Each thing below was measured twice, in two different ways. The second way is not exact.
Here are some of them measured both ways, the first way above the second, with a blank line after each pair.
[ 0.4  0.8  0.7 -1.1 -1.0 -1.0  0.2 -1.6 -1.9 -3.5 -2.0 -1.3]
[ 1.3  0.0  4.3  3.1  2.2  1.2 -2.2  1.0 -0.6  0.7 -0.6 -0.3]

[-0.6 -1.0  0.6  0.0 -1.6  0.3  1.0  0.5  0.3  0.9 -1.3  0.4]
[-1.4  0.5  0.1  0.2 -1.4 -0.1 -1.3 -1.5 -0.9  0.7  0.1  1.3]

[ 0.2 -0.6  0.3  0.2 -0.1 -0.6  1.7  1.6  0.2  0.5 -0.1  0.1]
[-0.9 -0.3 -0.3 -0.5 -0.5 -0.6 -0.6 -0.9 -0.5  0.8 -0.3  0.5]

[ 0.5 -0.5 -0.6 -0.3  0.4 -1.0  1.2 -1.7  0.9  0.5 -0.8  1.1]
[-1.5  1.0  0.0 -0.5 -0.7  1.3 -0.6  1.1 -0.7 -0.7 -0.2 -1.5]

[-0.2  0.7  0.3  0.5 -0.4  0.5  1.7 -0.8  0.7  2.3  0.4  1.1]
[-2.8  0.4 -1.5 -0.6 -2.9 -0.5 -0.5 -0.4 -1.5  0.6  0.9  0.1]

[ 1.3 -0.3  0.1 -0.2 -0.3 -0.3  0.3 -0.2  1.2 -2.1  1.6  0.5]
[ 1.5 -0.3 -0.1  2.5  2.3 -0.6 -0.2 -0.3  1.0 -0.2 -1.0 -0.7]

[ 1.7  0.0 -3.0  0.6 -0.8 -1.0  1.0  0.0  0.1  2.4  0.7  0.0]
[-2.8  0.6 -1.3 -0.8 -2.8  0.5  0.3  0.7  0.9  0.5 -1.1 -3.0]

[ 0.1  0.6  0.3 -0.7  0.4 -0.1 -0.7 -1.0 -0.5 -0.8  0.2 -1.1]
[ 1.4 -0.1  1.0  1.1  1.3  0.5  0.5  1.0  0.0 -0.4  0.3 -0.8]

[ 1.0  1.0 -0.2  0.0  0.1  0.3  0.8 -0.8  0.1  2.2  0.3  1.5]
[-1.4  0.1 -1.0 -0.7 -3.1 -0.1  0.6  0.1 -0.6  0.0  0.6 -0.6]

[-1.4 -0.3 -0.4  2.2  0.7  0.3  0.0 -0.3 -0.8 -1.1  0.5 -1.4]
[-0.1  0.6 -0.2 -0.5  1.9 -0.5 -0.9  1.1  0.0  1.1 -0.8  0.2]

[-1.2 -1.2 -1.2  1.1  0.6 -1.3 -0.3 -1.1 -1.2 -0.5  0.9 -0.1]
[-0.5  0.3  0.9 -2.0  2.4  0.9 -1.2  1.3  0.5  0.7 -1.1 -1.7]

[ 0.7  0.5  0.2  0.6 -0.3  1.6 -0.5  0.8  0.1 -0.4  1.1 -0.9]
[ 1.5 -0.3 -1.1  1.7  0.2 -1.6  1.0 -0.6  0.7  0.2 -0.3  0.7]

[-0.2  1.2  0.2  1.5 -1.0  1.6 -0.3  0.5  1.1 -1.1  0.5 -1.3]
[ 0.0  0.4 -1.4  2.8 -0.2 -1.5 -0.2 -0.3  0.3  0.4 -0.2  1.5]

[ 1.9 -0.7  0.1 -0.8 -0.7 -0.3 -1.4 -0.1  0.1 -1.1  1.0  0.6]
[ 2.8 -0.9  0.8  2.2  1.6 -0.3  0.9 -0.8  1.5 -0.4 -1.1 -1.2]

Now 16 new things, measured the second way only, each followed by its number:
[ 1.0 -0.6  0.1  3.2  0.0 -1.1  0.0 -0.5  0.4  0.3  0.2  1.1] 0
[ 1.2  0.0  1.3  2.7  0.9  0.7  0.1  1.0  0.1 -0.5 -0.4 -1.4] 1
[ 1.5 -0.2  1.1  1.8  1.1  0.8  0.7  1.1  0.5 -0.9 -0.3 -1.6] 2
[ 5.6 -1.7  1.1  0.5  3.5 -1.2  3.3  0.6  0.8 -0.4  0.7 -0.5] 3
[ 1.2 -0.1  3.9  2.4  2.0  1.1 -2.0  1.0 -0.4  0.6 -0.7 -0.2] 4
[-1.4  0.6  0.0 -0.4 -0.6  1.0 -0.7  0.9 -0.6 -0.5  0.2 -0.8] 5
[-3.2  1.5 -2.6 -2.5 -4.8  0.2 -0.2 -0.7 -2.2 -0.8  2.6  2.5] 6
[-0.5 -0.3 -0.7  1.3 -1.8  1.0  0.4 -0.1  0.5 -2.2  1.1  1.2] 7
[-1.7 -0.2  1.0 -0.9 -0.2  2.0 -0.5  0.9 -1.1 -1.0  0.3 -1.1] 8
[ 3.9 -0.7  1.9  1.2  2.7 -0.2  0.9  0.5  1.0 -0.1  0.4 -0.2] 9
[ 2.1 -0.7  0.3  3.0  0.2 -1.3  0.9 -0.5  0.4  0.3  0.4  0.3] 10
[ 0.5 -0.3 -0.1  0.9 -0.8  0.8  0.8  0.1  0.4 -1.7  0.9  0.3] 11
[-0.9  0.5  1.6 -1.4  0.0  2.1  0.0  1.3 -2.1 -1.0  0.9 -1.3] 12
[-1.5  0.2  0.9 -1.1 -1.3 -0.2 -1.4 -1.4 -2.2  1.1  0.9  1.7] 13
[ 0.1 -0.3 -0.3  0.4 -1.2  1.0  0.8 -0.1  0.8 -2.0  0.8  0.4] 14
[-3.2  1.2 -2.6 -2.5 -4.5  0.2 -0.2 -0.4 -1.8 -0.8  2.2  2.1] 15
A few of them come next, measured the first way, each followed by the number of its row above:
[ 0.2  0.8  0.4 -0.8 -0.9 -1.0 -0.2 -1.2 -1.7 -3.2 -1.9 -1.1] 4
[ 0.5  1.9  0.6  0.0 -1.3  1.1 -0.9  0.3  0.1 -1.4  0.5 -1.0] 0
[-1.3 -1.2  1.6 -0.5 -0.6  0.0  2.2  0.7 -0.7  1.5 -1.5  0.0] 13
[ 0.8  0.2  1.8 -1.1  2.7  0.8 -1.7  0.3 -2.2 -0.7  2.2 -2.0] 3
[-0.5 -0.7  0.1 -0.2  0.6 -2.2 -0.4 -0.7  1.0  0.5 -1.6  0.8] 8
Now 16 new things, measured the second way only, each followed by its number:
[ 2.2 -0.2  0.8 -2.1  2.9  0.6  1.1  1.4  1.2 -0.2 -0.7 -1.9] 0
[ 0.9 -0.3  0.5 -2.3  2.4  0.7  0.3  1.2  1.3 -0.1 -0.7 -1.2] 1
[ 1.1  0.1 -1.3  2.3  0.0 -1.5  0.7 -0.4  0.4  0.2 -0.1  0.9] 2
[ 4.2 -0.8  1.0  2.6  2.2 -0.6  1.8  0.3  1.4 -0.4  0.1 -0.6] 3
[ 2.1  0.1  1.3 -2.3  4.6  0.8  0.3  2.4  1.5  0.1 -1.3 -1.9] 4
[-1.2  0.1 -0.7 -0.2 -2.3 -0.7 -0.4 -1.9 -0.5  0.5  0.5  2.3] 5
[ 3.2 -0.2  1.5 -2.1  4.9  0.6  1.0  2.5  1.2  0.1 -1.1 -2.3] 6
[ 2.9 -0.5  1.7  2.4  1.8 -0.5  0.0 -0.2  1.2  0.5 -0.6 -0.4] 7
[ 2.6 -0.5  0.5  1.8  1.4 -0.4  1.1  0.3  0.9 -0.3  0.0 -0.6] 8
[-1.8  0.3  0.0 -3.4 -2.4  0.6 -0.5 -2.0 -0.8  0.2  0.6  2.1] 9
[ 1.0 -0.2 -0.7  1.9 -0.4 -0.6  1.0 -0.2  0.1 -0.6  0.2  0.3] 10
[-0.7 -0.3  1.1 -2.7 -1.1 -0.2 -0.7 -1.9 -2.1  1.0  1.2  1.6] 11
[-1.4  0.5  0.1 -2.6 -2.2  0.1 -0.6 -2.1 -1.1  0.3  0.9  2.2] 12
[ 1.9 -1.3  1.3 -4.3  2.9 -0.4  1.0  0.2 -0.3  1.1 -0.3 -1.8] 13
[-1.6  1.2 -2.2  0.8 -0.7 -0.5 -0.6  0.5  0.0 -0.2  0.0  1.9] 14
[-3.3  1.0 -2.4 -3.2 -4.0  0.5 -0.1 -0.4 -1.3 -0.9  2.0  1.9] 15
A few of them come next, measured the first way, each followed by the number of its row above:
[ 1.3  1.0  0.5 -1.2  0.3  1.0 -1.6 -0.4 -1.2 -1.6  1.5 -1.6] 3
[-1.0  1.2 -0.1 -0.6  0.3  1.0  1.5 -0.1  1.4  2.2 -1.2  2.5] 15
[ 1.0  0.7  0.2 -0.9  0.1  0.7 -1.0 -0.6 -0.8 -1.0  1.2 -0.9] 8
[-1.0 -1.1 -1.3  1.1  2.4 -1.0 -1.5 -1.0 -2.0 -1.9  1.3 -1.2] 4
[-0.7 -2.9  1.0  0.5  2.7 -1.6 -0.3  0.1 -2.9  1.9  2.2  0.6] 13
Now 16 new things, measured the second way only, each followed by its number:
[-0.5 -0.7  0.3  0.2 -1.4 -0.2 -0.3 -0.1  0.0  0.4  0.3  0.4] 0
[ 0.0 -0.9 -0.1 -0.2  0.7 -0.2  0.2 -0.8  0.4 -0.1  0.0 -0.1] 1
[-1.7 -1.1 -0.8  1.9 -3.5 -1.6  0.8 -0.8 -1.3  1.3  0.1 -0.6] 2
[-1.5  0.8 -1.9  0.5 -2.7 -0.1  0.2 -0.9 -0.2 -1.1  0.9  2.1] 3
[ 1.5  0.4  0.9 -1.5  4.3  0.6 -0.2  2.3  1.0  0.4 -1.4 -1.4] 4
[ 1.4 -0.1  1.0  2.6  0.8  0.4  0.4  0.9  0.3 -0.5 -0.3 -1.3] 5
[-1.1  0.3  0.0 -0.6 -0.5  1.0 -0.1  0.3 -0.1 -0.6  0.1 -0.6] 6
[-1.0  0.1  0.7  2.0  0.0 -1.4 -2.7 -1.3 -0.5  2.0 -1.1  1.7] 7
[-2.9 -0.8 -0.8  1.3 -3.2 -0.9 -0.6 -0.7 -1.0  1.1 -0.1  0.4] 8
[ 2.6  0.6  1.2 -0.7  4.8  0.4  0.2  2.7  0.7  0.4 -1.2 -1.9] 9
[-1.0  0.0  1.1 -1.6  0.0  1.8 -0.3  0.9 -1.0 -0.9  0.3 -1.3] 10
[-0.1 -0.2 -0.5 -0.5  0.1 -0.3  0.3 -0.1  0.5  0.2 -0.2 -0.9] 11
[ 0.2 -0.1 -0.3  1.3 -1.5  1.2  0.6  0.0  0.4 -2.2  1.0  0.9] 12
[ 2.6  0.1  1.0 -1.4  3.9  0.3  0.6  2.0  1.0  0.0 -0.8 -1.4] 13
[ 1.0 -0.7 -0.3 -0.2  1.3 -0.2  0.3 -0.5  0.7 -0.6 -0.1  0.4] 14
[ 1.7 -0.5 -0.1  4.5 -0.1 -1.8  0.4 -0.7  0.1  0.4  0.3  1.4] 15
A few of them come next, measured the first way, each followed by the number of its row above:
[ 1.3  0.6  0.1 -0.6 -0.1 -0.2 -0.6 -1.2  0.2 -1.3 -0.1 -0.7] 5
[-0.6 -0.9 -0.4  0.6  2.2 -0.2 -1.0 -1.2 -1.8 -1.5  1.3 -1.2] 13
[ 0.4 -0.1 -0.4 -0.1  0.1 -0.3  0.2  0.0  0.0  0.5  1.3  0.4] 11
[-0.3 -0.3 -0.5 -0.3 -0.2 -0.6 -0.4 -0.5  0.6  0.5 -0.6  0.6] 6
[-0.4 -1.1  0.1 -0.5  1.0 -1.9 -0.1 -0.9  0.3  0.8 -1.3  0.8] 10
Now 16 new things, measured the second way only, each followed by its number:
[ 0.1 -0.3 -0.2  0.4 -0.1 -0.6 -0.4  0.0  0.0  0.4  0.3  0.1] 0
[ 1.8 -0.5  0.0  3.5  0.1 -1.4  0.6 -0.7  0.5  0.4  0.2  1.0] 1
[-1.9  0.8 -1.3 -1.0 -2.6  0.6 -0.4 -1.3  0.1 -0.9  0.2  1.8] 2
[-2.9  0.2 -1.4 -1.0 -2.9 -0.3 -0.5 -0.4 -1.3  0.5  0.8  0.0] 3
[ 2.4  0.0  1.2 -1.8  4.6  0.6  0.4  2.5  1.4  0.2 -1.3 -2.1] 4
[ 0.4  0.3  1.0 -1.5  2.4  0.5 -0.5  1.1  0.3  0.8 -0.9 -2.0] 5
[ 1.4 -1.1 -0.3 -1.1  1.0 -0.3  1.4 -0.3  0.7 -0.3  0.4 -0.4] 6
[-1.6  0.3 -1.4  1.0 -1.7  0.0  0.2  0.3  0.3 -0.4 -0.4 -0.6] 7
[-1.5  0.5 -1.7 -0.2 -2.2  0.3  0.3 -0.7  0.4 -1.0  0.7  1.4] 8
[-0.9  0.6 -1.8 -0.2 -2.3  0.2  0.7 -0.7  0.4 -1.2  0.7  1.3] 9
[-1.0  0.4  0.3 -2.2 -2.1  0.1 -0.3 -2.2 -1.2  0.4  0.8  1.9] 10
[-0.6  0.5  0.2  0.4 -0.4  0.9 -0.3  0.3 -0.6 -0.6  0.1 -0.5] 11
[-2.6  0.7 -1.1 -1.4 -2.4  0.7  0.0  0.6  1.1  0.4 -1.2 -2.6] 12
[ 1.0 -1.3  0.9 -4.3  2.5 -0.2  0.6  0.1 -0.1  0.9 -0.4 -1.0] 13
[ 0.0  0.2 -1.1  2.6 -0.4 -1.3 -0.3 -0.5  0.2  0.4 -0.2  1.6] 14
[-2.7  0.9 -1.1 -0.2 -2.8  0.3 -0.3  0.7  0.3  0.6 -0.9 -2.1] 15
A few of them come next, measured the first way, each followed by the number of its row above:
[-1.1 -2.5  0.7  0.9  2.5 -1.7 -0.5  0.6 -2.0  1.4  1.7  0.8] 13
[-0.1  0.5 -0.6 -0.6 -0.8  1.1 -0.5  0.8  1.7  0.8 -0.9  0.5] 9
[ 0.0 -0.4  0.2 -0.5  0.9 -0.2 -1.1  0.8 -0.4  0.7  1.4  0.2] 6
[-0.7 -1.1 -1.1  1.2  2.5 -0.9 -1.4 -1.2 -2.1 -1.7  1.6 -1.4] 4
[-0.2  0.6  0.1  0.5 -0.3  0.2  1.5 -0.5  0.6  2.3  0.4  1.3] 3
Now 16 new things, measured the second way only, each followed by its number:
[ 1.5 -0.8  0.2  2.7  0.1 -1.1  0.6 -0.7  0.7  0.2  0.1  0.5] 0
[-0.7 -0.5 -0.3  0.2  0.4  0.1 -0.3 -0.4  1.0 -0.1 -0.6 -1.1] 1
[ 0.5  0.5 -1.0  2.0  0.8 -1.2  0.0  0.2  0.7  0.6 -0.9  0.4] 2
[-3.3  1.3 -2.1 -0.4 -4.1  0.2 -1.3 -1.9 -0.8 -0.8  0.5  3.8] 3
[ 4.8 -1.0  1.0  1.4  2.9 -1.1  2.5  0.7  0.4 -0.3  0.7 -0.1] 4
[-2.7  1.0 -2.2 -2.8 -4.2  0.3  0.1 -0.6 -1.4 -0.8  2.1  1.8] 5
[-0.4 -0.4  0.7  1.4 -0.5  0.6  0.0  0.6 -0.4 -0.6  0.3  0.5] 6
[ 2.4 -1.0  0.6  2.0  1.3 -0.1  0.7 -0.9  1.8 -0.5 -1.2 -1.3] 7
[ 0.2 -0.1  1.1 -2.3 -1.1 -0.3  0.1 -1.6 -2.1  0.8  1.2  0.9] 8
[ 2.7 -1.3  1.2 -4.1  3.2 -0.5  1.5  0.2 -0.2  1.0 -0.3 -1.8] 9
[ 1.9 -0.8  0.0 -0.5  1.2 -0.4  1.6  0.0  0.3 -0.4  0.7 -0.7] 10
[ 2.2  0.6  1.0 -1.2  4.7  0.6 -0.1  2.4  1.0  0.6 -1.3 -1.8] 11
[ 0.3  0.1  3.8  2.4  1.9  1.7 -2.5  1.3 -0.8  0.1 -0.7 -0.1] 12
[ 2.8  0.4  1.2 -1.4  4.8  0.5  0.5  2.5  1.0  0.4 -1.2 -2.4] 13
[ 1.0 -0.2 -0.1  2.5  2.1 -0.6 -0.4 -0.2  0.8 -0.1 -0.9 -0.7] 14
[-1.7  0.3  0.3 -0.5 -1.7  0.1 -1.4 -1.6 -0.7  0.6 -0.2  1.3] 15
A few of them come next, measured the first way, each followed by the number of its row above:
[ 0.8  1.5  0.5 -0.4 -1.1  0.9 -0.9  0.5 -0.2 -0.9  0.8 -0.9] 0
[ 0.6  0.5  1.7 -0.9  1.9  1.1 -1.2 -0.1 -1.7 -1.0  1.7 -2.1] 4
[-0.7 -1.5 -0.7  1.0  2.6 -0.5 -0.8 -1.6 -2.1 -1.4  1.9 -1.9] 13
[ 1.0 -0.1  0.1 -0.1 -0.4 -0.2  0.4 -0.4  1.1 -2.1  1.4  0.4] 14
[-0.1  0.2 -0.4  1.6 -0.5  1.1 -0.4  0.3  0.4 -1.0  0.8 -1.7] 2
Now 16 new things, measured the second way only, each followed by its number:
[ 0.9 -1.2  0.8 -3.7  2.4 -0.2  0.5  0.2 -0.3  0.8 -0.3 -0.9] 0
[ 3.4 -1.3  0.2  0.2  3.1 -0.8  1.3 -1.0  1.2 -0.7 -0.4  0.4] 1
[ 0.2  0.4  3.4  2.4  1.6  1.8 -1.8  1.5 -0.9 -0.1 -0.6 -0.7] 2
[-1.4  0.6  0.2 -0.1 -0.8  1.3 -0.5  0.3 -0.1 -0.8 -0.2 -0.6] 3
[-1.3  0.3  1.7 -0.9 -0.1  2.1 -0.3  1.3 -2.3 -0.8  0.9 -1.3] 4
[-2.1  0.1  0.8 -1.6 -0.4  2.1 -0.8  1.0 -0.9 -0.9  0.2 -0.8] 5
[ 2.2 -0.9 -0.2  1.2  2.6 -0.8  0.4 -1.1  0.6 -0.6 -0.1  1.3] 6
[-1.7  0.1 -0.6 -0.1 -2.5 -0.8 -0.9 -2.2 -0.6  0.7  0.3  2.8] 7
[ 4.2 -1.3  2.8  1.8  3.4 -0.3  0.6  0.3  1.1  0.3  0.3  0.3] 8
[-2.4  0.8 -1.8 -1.5 -3.6  0.3 -0.5 -2.1  0.2 -0.9  0.1  2.8] 9
[-2.2  0.3 -0.3  1.8 -1.1 -0.8 -1.7 -1.2 -1.0  1.5 -0.5  0.1] 10
[-1.3 -0.2 -0.8  0.3 -2.4 -1.0 -0.6 -2.2 -0.8  0.6  0.5  2.8] 11
[-1.7 -0.2 -1.2 -1.4 -2.4  0.4  0.4  0.1  0.5 -0.7  0.6  0.4] 12
[-0.3 -0.6  0.4 -1.9  1.2  0.2 -0.4  0.1 -0.4  0.4  0.1 -0.4] 13
[ 1.1  0.0 -0.2  0.2  1.5  0.1  0.5  0.6  1.3 -0.5 -0.3 -0.6] 14
[-0.7 -0.8 -0.5  0.1 -1.9 -0.7  0.8 -0.5 -0.3  0.6 -0.1 -0.7] 15
A few of them come next, measured the first way, each followed by the number of its row above:
[ 0.2  1.4  0.9 -1.6  0.0  0.5 -1.7 -0.2 -2.6 -2.9  0.7 -1.7] 8
[-0.9 -2.1  0.8  1.0  2.3 -1.6 -0.5  0.4 -1.8  1.1  1.4  0.9] 0
[-1.0 -0.2  0.5  0.5 -2.0  0.9  0.2  2.0  0.5  1.0 -1.7  0.2] 7
[-0.3 -0.6 -0.9 -0.6 -1.5  0.5  0.7  2.8  2.3  0.9 -3.0  1.3] 9
[ 0.9  0.4  0.2  0.9 -0.4 -0.3 -0.5  0.3 -0.3  1.9  0.6  0.5] 15
Now 16 new things, measured the second way only, each followed by its number:
[-1.2 -0.8 -0.5  1.2 -2.4 -1.1  0.6 -0.4 -0.8  0.9  0.0 -0.8] 0
[-0.3 -0.2 -0.2  1.1  0.4 -0.1 -0.3 -0.3  0.5  0.1 -0.3 -1.2] 1
[-1.3  0.1 -0.5  1.3 -1.8 -0.6 -0.2  0.0 -0.9  0.5  0.3  0.0] 2
[-0.1  0.1 -0.7  2.6 -0.9 -0.5  0.1 -0.2 -0.4 -0.4  0.3  1.0] 3
[-1.6  0.4 -2.1  0.2 -2.6 -0.2  0.3 -1.0  0.2 -1.0  0.9  2.1] 4
[-2.7  0.9 -1.5 -0.9 -3.5  0.4 -0.9 -2.0 -0.4 -0.8  0.4  3.1] 5
[ 0.7  0.1  0.7 -1.5  2.5  0.4 -0.3  1.5  0.6  0.3 -0.7 -1.1] 6
[ 3.5 -0.7  2.5  4.4  2.6 -1.0 -1.1 -0.6  1.4  1.2 -1.1  0.4] 7
[ 0.5 -0.3  0.8 -0.3  0.9  0.9  0.4  0.8  0.6 -0.7 -0.1 -1.0] 8
[ 1.1 -1.1 -0.4 -1.3  1.0 -0.3  1.4 -0.4  0.6 -0.5  0.6  0.1] 9
[-0.3  0.6  0.8 -1.1  2.2  0.6 -1.2  1.1 -0.1  0.7 -0.7 -1.3] 10
[ 1.5  0.2  0.8 -2.0  3.3  0.6  0.2  1.8  0.9  0.1 -0.8 -1.5] 11
[ 0.5 -0.8  0.4 -0.6 -1.2 -0.2  0.5 -0.2  0.4  0.4  0.2 -0.3] 12
[ 2.7  0.0 -0.3 -0.4  3.0 -0.6  1.5  1.3  0.7 -0.2 -0.1  0.0] 13
[-2.4  0.6 -1.3  0.0 -2.9 -0.6 -0.4 -0.3 -2.0  0.6  1.1  0.0] 14
[-0.2  0.6 -1.8 -0.2 -2.2  0.1  1.3 -0.8  0.5 -1.4  1.0  1.2] 15
A few of them come next, measured the first way, each followed by the number of its row above:
[-0.9 -0.5 -0.5 -0.3 -1.8  0.7  0.6  2.5  2.2  1.0 -3.3  0.7] 5
[ 0.2  1.0  0.5  0.9 -0.7  0.4  0.4 -0.5  0.5  0.8  0.1 -0.1] 2
[ 1.5  1.4  0.5 -1.2 -2.0  0.9 -0.2 -0.2 -2.0 -3.9  0.5 -1.2] 7
[-0.4 -0.3  0.3  0.7  2.3  0.8 -0.7 -0.1 -0.7 -1.1  1.4 -1.6] 13
[ 1.0  0.6  0.5  1.4 -0.7 -0.1 -0.2  0.1  0.0  2.2  0.9 -0.1] 0
Now 16 new things, measured the second way only, each followed by its number:
[-2.6  1.3  0.5  0.9 -1.1  1.7 -1.6  1.4 -1.6 -0.6 -0.1 -0.9] 0
[-1.5  0.6 -0.6  1.1 -1.9 -0.8 -1.1 -1.6 -0.4  1.0 -0.9  1.0] 1
[-1.4  0.1 -0.7 -0.1 -2.3 -0.8 -0.6 -2.0 -0.6  0.5  0.4  2.4] 2
[ 2.2  0.2  1.2 -1.4  4.6  0.5  0.2  2.5  1.0  0.3 -1.1 -1.7] 3
[-2.2  1.6 -1.6 -6.0 -2.3  2.0  0.5  0.6 -0.3 -1.6  2.1  0.4] 4
[ 0.0 -0.2 -0.4  1.1  0.8 -0.7 -0.5 -0.6  0.6  0.6 -0.5 -0.9] 5
[-1.0  0.6  0.9 -0.2 -0.4  1.6 -0.4  1.0 -1.5 -0.8  0.4 -0.8] 6
[-0.6  0.4 -0.4 -2.0 -0.2  1.2  0.0  0.4  0.7 -1.0  0.1 -0.1] 7
[ 0.5  0.3 -1.5  2.9  0.0 -1.9  0.0 -0.4  0.1  0.6 -0.2  1.5] 8
[-1.8 -0.2 -0.3  0.5 -1.1 -0.8 -1.2 -1.3 -0.2  1.3 -0.7  0.2] 9
[-3.0  0.7 -1.1 -1.1 -2.8  0.6 -0.3  0.6  0.7  0.5 -1.0 -2.1] 10
[-1.5 -0.2  0.1  1.1 -2.2 -1.3 -1.2 -0.9 -1.2  1.7 -0.2  1.0] 11
[-2.0  1.0 -1.5 -0.8 -3.5  0.2 -0.4 -2.1 -0.4 -0.8  0.4  2.7] 12
[-1.4 -0.5 -0.1  0.2 -2.0 -1.2 -0.9 -0.8 -0.7  1.4 -0.4  0.7] 13
[-1.2  0.5 -0.3 -1.1 -1.0  0.9 -0.2 -0.3  0.3 -0.6  0.3 -0.1] 14
[ 1.7 -0.3  0.0  1.9  2.0 -0.6  0.2 -0.3  1.0 -0.2 -0.8 -0.7] 15
A few of them come next, measured the first way, each followed by the number of its row above:
[-0.7 -0.3 -0.8 -0.6 -0.8  0.0 -0.5 -0.2  0.4  0.9 -0.6  0.4] 14
[-0.4 -1.0 -0.2 -0.7 -1.5  1.0  1.0  2.3  2.0  1.4 -3.0  0.7] 12
[-0.8 -0.2  0.5  0.3 -1.6  1.0  0.4  1.7  0.6  1.1 -1.3  0.1] 2
[ 0.4 -1.0 -0.2  0.7 -1.8  0.4  1.6  1.5  0.8  0.6 -1.1 -0.4] 1
[ 1.0  1.3  0.6  0.5 -0.9  0.1  2.6  0.9 -0.5  0.1 -0.6  0.3] 11
Now 16 new things, measured the second way only, each followed by its number:
[ 0.3  0.7 -1.3  2.0  0.8 -1.3 -0.2  0.2  0.6  0.6 -0.7  0.6] 0
[ 0.2 -0.6  0.5 -2.1  1.7  0.1 -0.1  0.3 -0.3  0.6 -0.2 -0.6] 1
[-0.9 -0.8 -0.7  1.2 -2.6 -1.2  1.1 -0.5 -0.7  1.0 -0.1 -1.1] 2
[ 2.3  0.1 -0.2  0.4  2.5 -0.8  1.1  1.0  0.3  0.1 -0.2 -0.1] 3
[-0.9  0.4  0.9 -2.1  2.2  0.9 -1.3  1.3  0.3  0.8 -1.0 -1.7] 4
[-1.3  0.2 -1.0 -0.8 -1.6 -0.3  0.2 -0.2 -0.8  0.3  0.7 -0.3] 5
[-2.0  1.1 -2.1 -2.2 -3.6  0.2  0.3 -0.2 -1.5 -1.0  2.1  1.4] 6
[-1.9  0.7 -2.2  0.6 -2.9  0.0  0.1 -0.8 -0.2 -1.2  1.0  2.6] 7
[ 0.0 -0.2  0.0 -0.7 -0.9  0.1  0.7  0.3  0.3  0.3  0.0 -1.3] 8
[-1.2  0.1  1.5  0.3  0.2  0.6 -1.8 -0.3 -0.5  0.3 -0.5  0.9] 9
[ 2.0 -0.8  0.3 -0.4  1.6 -0.1  1.4  0.5  0.8 -0.3  0.5 -0.1] 10
[ 2.5 -1.1  0.6  1.1  1.5 -0.1  1.2 -0.8  1.9 -0.7 -1.0 -1.5] 11
[ 1.0  0.0 -0.5 -0.6  0.5  0.0  1.1 -0.3  0.7 -0.7 -0.1 -0.5] 12
[-0.3  0.8 -0.1  0.0  1.7 -0.6 -1.1  1.1 -0.2  1.3 -0.9  0.4] 13
[ 1.9 -0.2  0.1 -0.1  1.7  0.1  1.0  0.5  0.9 -0.6  0.0 -0.6] 14
[-1.5 -0.1 -0.5  2.1  0.5 -0.7 -1.6 -0.8 -0.2  0.9 -0.3 -0.2] 15
A few of them come next, measured the first way, each followed by the number of its row above:
[ 0.8  0.4 -0.7 -0.2  0.1 -0.1 -0.1 -0.4 -1.0  1.2  0.7  0.2] 8
[ 1.8 -0.8 -0.4 -1.0 -0.4 -0.7 -1.7  0.4  0.1 -0.7  1.3  0.9] 11
[-0.2  0.3  0.2  0.5 -1.4 -0.3  1.1 -0.2  1.0 -0.6  1.5  0.3] 15
[-0.3 -0.5  0.5  0.9  1.8  0.8 -0.3 -0.2 -0.5 -0.9  1.2 -1.9] 3
[ 0.3 -1.0 -0.3 -0.7  0.4  0.2 -0.4  0.1  0.1  0.6  0.5  0.2] 12
